In the data rows, 128 means zero.
Here are some points:
[ 95  95 180 100  98 100  97  98 174]
[ 95  95 167 100  98 100  97  98 167]
[ 95  95 141 100  98 112  97  98 177]
[107 152  96 146  98 100 164 198  96]
[ 95  95 152 100  98 125  97  98 200]
[165 104  96 147 159 124 114  98  96]
[187 122  96 190 208 130 129  98  96]
[ 95  95 195 100  98 100  97  98 178]
[176  95  96 174 137 115 175  98  96]
[ 95  95 171 100  98 100  97  98 167]
[ 95  95 165 100 102 115  97  98 199]
[184 218 234 100  98 255 129 227 253]
[ 95  95 169 100  98 100  97  98 182]
[ 95  95  96 255  98 100 255 175  96]
[119 221 169 100  98 238 149 255  96]
[ 95  95 187 103  98 100  97  98 170]
[121 173 120 100  98 115 160 212  96]
[186 130  96 100 176 154  97  98 167]
[117  95  96 230 109 100 255 144  96]
[126 224 110 100  98 184 140 222  96]
Here are 10 more points, each followed by its number:
[157 124  96 130 197 135 133  98  96] 0
[115 167 137 100  98 138 151 255  96] 1
[ 95  95  96 125  98 122  97  98  96] 2
[124 209 140 102  98 160 116 185  99] 3
[ 95  95 137 100  98 102  97  98 124] 4
[183 115  96 222 248 134 124  98  96] 5
[158 100  96 100 140 133  97  98 137] 6
[176 134  96 135 191 139 132  98  96] 7
[ 95  95 193 100  98 100  97  98 169] 8
[164 101  96 120 165 132 108  98 122] 9
Which two of these numbered points are nearest to each point below, looking only along the 3 directions in which the first points spread most? Their numbers follow each, nearest first.
[186 146  96 210 207 107 141  98  96] > 5 7
[182 147  96 125 168 115 104  98 124] > 9 0
[ 95 152  96 132 113 100 135 103  96] > 2 4
[175 102  96 131 172 133 104  98  96] > 0 9
[103 180  96 100  98 138 227 220  96] > 1 3
Now 10 new points, numbered from 0 again:
[ 95  95 124 128  98 100 136  98 159] 0
[ 95  95 170 100  98 100  97  98 158] 1
[ 95  95 186 100  98 100  97  98 169] 2
[172 191  96 181 192 126 164  98  96] 3
[151 118  96 169 114 100 126  98  96] 4
[ 95  95 163 225  98 100 167 141  96] 5
[172 121  96 147 210 142 104  98  96] 6
[158 103  96 232 150 100 169  98  96] 7
[155 150  96 100 173 174 115  98 142] 8
[210 187  96 100 191 226 123  98 140] 9
Which two of these numbered points are nearest to each point below, looking only along the 3 directions in which the first points spread most? Their numbers follow each, nearest first.
[127 190 144 100  98 180 124 207  96] > 8 9
[176 174  96 183 255 189 148  98  96] > 3 6
[ 95  95 180 177  98 100  97 101  96] > 0 1
[209 169  96 100 200 177 115  98 142] > 9 8
[121  95  96 114 136 116 145  98  96] > 4 0
